In the rows, zero is written as 128.
The rows of Y fall into 3 groups, and each row is roughly a mix of its group's hidden directions.
Y (92 x 11):
[[120 126 122  70 120 145 142 113 138 172  71]
 [140  99 176 146 121 155  79 104 153 115  93]
 [129  96 159 182 148  78 145  98 142 113 135]
 [121 119 119  70 100 148 128 101 159 162  85]
 [171 146  72 143 114 142 127  70 118 126 124]
 [ 94  74 131 169 159  85 133 149 114 127 141]
 [135 135 136 190 150 113 125 163 108  97 174]
 [115 117 122  75 106 152 131 103 159 166  80]
 [ 68 124 127 178 120 145 128 160  85 132 118]
 [131 171 126 133 114 128 107 197 117 127 173]
 [127 151  71 124 139  77 161 147 111 150 155]
 [179 110 133 169 116 130 115 151 172 120  84]
 [ 94 122  67 102 140 120 177 138  98 142 139]
 [153 133 178 164 116 116  72 116 156 117 105]
 [121  88 133 121 140 123 146  49 133 128  96]
 [141 118 166 115  89 145 147 186  98 130 162]
 [ 77 124 122 104  94 174 154 137  89 102 132]
 [145 140 113  74 112 145 132 109 147 173  78]
 [109  81 168 173 150  80 135 143 139 117 131]
 [ 91 128  81  91 142 136 185 135 100 134 139]
 [122 153 123  64 124 109 134  89  85 114 101]
 [174 105 159 177 107 111 116 128 160 104  98]
 [134 174 125 157 121 140 101 196 129 113 153]
 [125  84 129 104 129 126 147  58 143 147  96]
 [117 149 126  72 138 114 144  95  83 120  83]
 [175 144 179 122  93 152 163 157 141 132 144]
 [ 81 136 132 117  91 174 152 149  86 105 143]
 [153 165 114  68 135 113 143 119  87 148  95]
 [114 156 124  62 131 122 142 123  89 131  80]
 [165 117 121 190 127 143 115 157 174 138 153]
 [116 155  81 111 161  81 175 136 120 148 139]
 [137 118 129  69 130  96 157  99  90 166 141]
 [ 99 158  84  83 149 154 146 118 102 156 156]
 [ 75 105 158 117 162 112 135 186 134 141 134]
 [114 187 128 127 109 130  95 172 110  98 162]
 [ 92 144 136 119 157 105  93  81 163 113  89]
 [166 137 171 125  88 143 171 141 109 129 172]
 [143 115 133 188 148 106 129 154 113  90 176]
 [168 143  67 134 106 151 133  87  98 132 142]
 [161 177 125  83  95 178 122 133 139 134 115]
 [121  83 132 102 124 130 147  63 148 164 108]
 [ 94 128  76  86 129 132 181 133  99 129 142]
 [111 132 129 177 118 167 100 169 177 112 118]
 [173 140  63 140 105 150 114  90 112 125 118]
 [193 152 163 100 121 128 117 115 165 117 156]
 [130  85 168 141 117 175  85 109 143 115  98]
 [146 134 111  78 107 147 127 100 157 161  76]
 [179 118 168 172 115 116 136 124 174 114 103]
 [197 142 138 107 110  98 103 109 165 120 148]
 [193 154 158  98 115 124 119 116 162 116 160]
 [134 146 177  90  92 156 144 173 114 132 154]
 [136 166 125 163 125 133 106 196 125 109 162]
 [163 123 180 132  86 139 159 166 115 124 160]
 [111  92  93 175 166  90 110 105 138 123 105]
 [133 175 122 148 127 139 108 204 123 114 140]
 [147 177 104 124 146  81 162 151 125 146 168]
 [115 144 126  67 134 108 143  97  79 114  95]
 [ 81 114 187 113 145 109 121 176 144 125 123]
 [147 122 171 171 115 117  68 117 151 120 100]
 [ 74 127 142 129 108 185 149 149  89 111 132]
 [174 149  71 131 104 155 135  87 106 133 137]
 [133  75 133 121 131 117 147  53 141 143 123]
 [145 145 128  85 137  91 145  84  73 137 142]
 [130  78 132 129 146 130 155  68 144 153  92]
 [195 155 161 106 117 128 118 122 160 119 164]
 [108 119  93  77 143 159 185 130 110 132 147]
 [128 129 120  69 116 143 140 113 141 181  82]
 [101 127 128 166 117 162 100 152 170  82 100]
 [125 140 120  75 118 148 134 102 140 169  70]
 [149 134 123  69 124  98 144  78  93 150 132]
 [172 124 176 143 118 125  77 107 166 117 114]
 [101 127  70  96 139 123 181 138 100 139 146]
 [165 133 146 113  92 167 138 194 131 138 128]
 [ 74  87  92 143 145 156 147 142  94 147 112]
 [107  77 170 169 138  84 128 156 127 114 133]
 [ 79 102 169 121 150 108 116 186 140 128 118]
 [128 174 133  74  92 159  93 108 121 113 113]
 [164 124 170 168 106 120  68 123 151 120 120]
 [194 143 126  83 128 114 134 113 161 127 162]
 [167 150  70 131 108 149 123  74 110 127 128]
 [167 127 116 128 160  70 111 102 169 146 108]
 [162 105 170 177 126 104 130 131 174 112 101]
 [117 134 122  62 129 118 144  98  98 120  76]
 [100 139  68 104 125 107 174 143  96 134 150]
 [134 126 130  70 127  94 150  85  85 150 143]
 [135 113 122 174 164  95 125  89 174 122  96]
 [123 169 130 159 133 136 112 203 116 118 152]
 [148 124 154 113  87 152 151 179  93 133 166]
 [100 118  72  76 126 127 175 120 107 125 133]
 [111 154 127  61 131 118 142 112  85 133  89]
 [123 109 187 146 124 166  90 110 146 110  92]
 [169 124 139 122 172  93 113  97 177 143 103]]
One row of each group comes first, with its name. Which group is each row after those in?
[ 83 130  81 126 173 106 113  78 122 132 122] : <77>
[189 141 151  85 104 132 118 108 160 108 155] : <6>
[133 122 114  68 108 145 135 111 152 158  72] : <88>

[102 134 140 113 112 192 161 154  95 117 160] : <6>
[126 127 124 182 126 161 108 179 173 111 115] : <88>
[117  88 135 117 146 123 154  57 127 144  94] : <88>
[195 164 148 126 133 105 121 135 157 136 169] : <6>
[131  74 136 164 150 126 147  67 148 136 116] : <88>
[141 121 187 151  96 164  82 125 138 105 120] : <6>
[136 138 185 103  93 142 157 158 106 128 170] : <77>
[141 167 129 175 145 135 118 195 119 132 151] : <88>
[143  91 126 130 148 134 152  70 146 155  79] : <88>
